In the data rows, the value 128 means zero.
Here are some numbered points:
array([111, 125, 141, 066, 168, 123, 137, 153, 146, 128, 180, 083, 151]) 0
array([139, 161, 091, 179, 107, 131, 176, 155, 138, 177, 119, 140, 133]) 1
array([176, 153, 118, 210, 132, 135, 111, 123, 193, 153, 100, 144, 122]) 2
array([085, 127, 178, 080, 153, 106, 150, 187, 158, 155, 092, 124, 133]) 3
array([123, 129, 159, 083, 182, 117, 178, 170, 124, 159, 100, 118, 133]) 4
array([112, 081, 090, 181, 140, 065, 160, 148, 178, 124, 117, 146, 141]) 5
array([124, 137, 115, 127, 124, 106, 121, 179, 137, 122, 184, 130, 157]) 6
array([116, 132, 104, 115, 122, 051, 154, 171, 167, 137, 095, 122, 199]) 7
array([166, 168, 139, 142, 127, 196, 167, 084, 116, 110, 108, 145, 033]) 8
array([119, 063, 099, 125, 118, 124, 084, 112, 160, 127, 130, 162, 084]) 9
array([087, 123, 255, 079, 102, 202, 147, 115, 072, 090, 163, 097, 131]) 10
array([146, 097, 170, 033, 145, 135, 106, 118, 122, 118, 169, 117, 132]) 11
array([200, 212, 089, 116, 170, 084, 188, 160, 097, 133, 118, 109, 113]) 12
array([149, 078, 103, 144, 123, 122, 113, 135, 150, 153, 112, 124, 139]) 13
array([153, 135, 129, 126, 115, 188, 086, 128, 041, 097, 192, 091, 115]) 14
array([119, 197, 131, 092, 126, 126, 164, 086, 103, 153, 060, 142, 122]) 15
array([101, 116, 134, 161, 104, 088, 144, 155, 126, 144, 127, 148, 181]) 16
Which point above is nearest to each new point? Its number follows each.
array([098, 123, 138, 072, 144, 096, 129, 153, 069, 138, 087, 093, 136]) 4
array([162, 143, 145, 156, 151, 116, 117, 172, 146, 118, 118, 060, 074]) 13
array([107, 100, 121, 074, 156, 170, 191, 000, 148, 160, 100, 139, 143]) 15
array([111, 130, 113, 107, 128, 138, 146, 122, 149, 180, 104, 132, 136]) 13
array([186, 134, 116, 116, 159, 086, 138, 131, 178, 161, 092, 120, 123]) 13
array([180, 143, 108, 153, 141, 100, 114, 151, 189, 118, 084, 121, 134]) 2
array([122, 137, 127, 102, 066, 139, 043, 096, 132, 096, 138, 160, 129]) 9
array([130, 180, 122, 133, 067, 183, 131, 101, 023, 084, 194, 121, 094]) 14
array([091, 093, 089, 086, 194, 113, 099, 070, 176, 113, 006, 129, 217]) 7
array([133, 110, 115, 118, 109, 099, 123, 150, 199, 146, 093, 157, 118]) 13
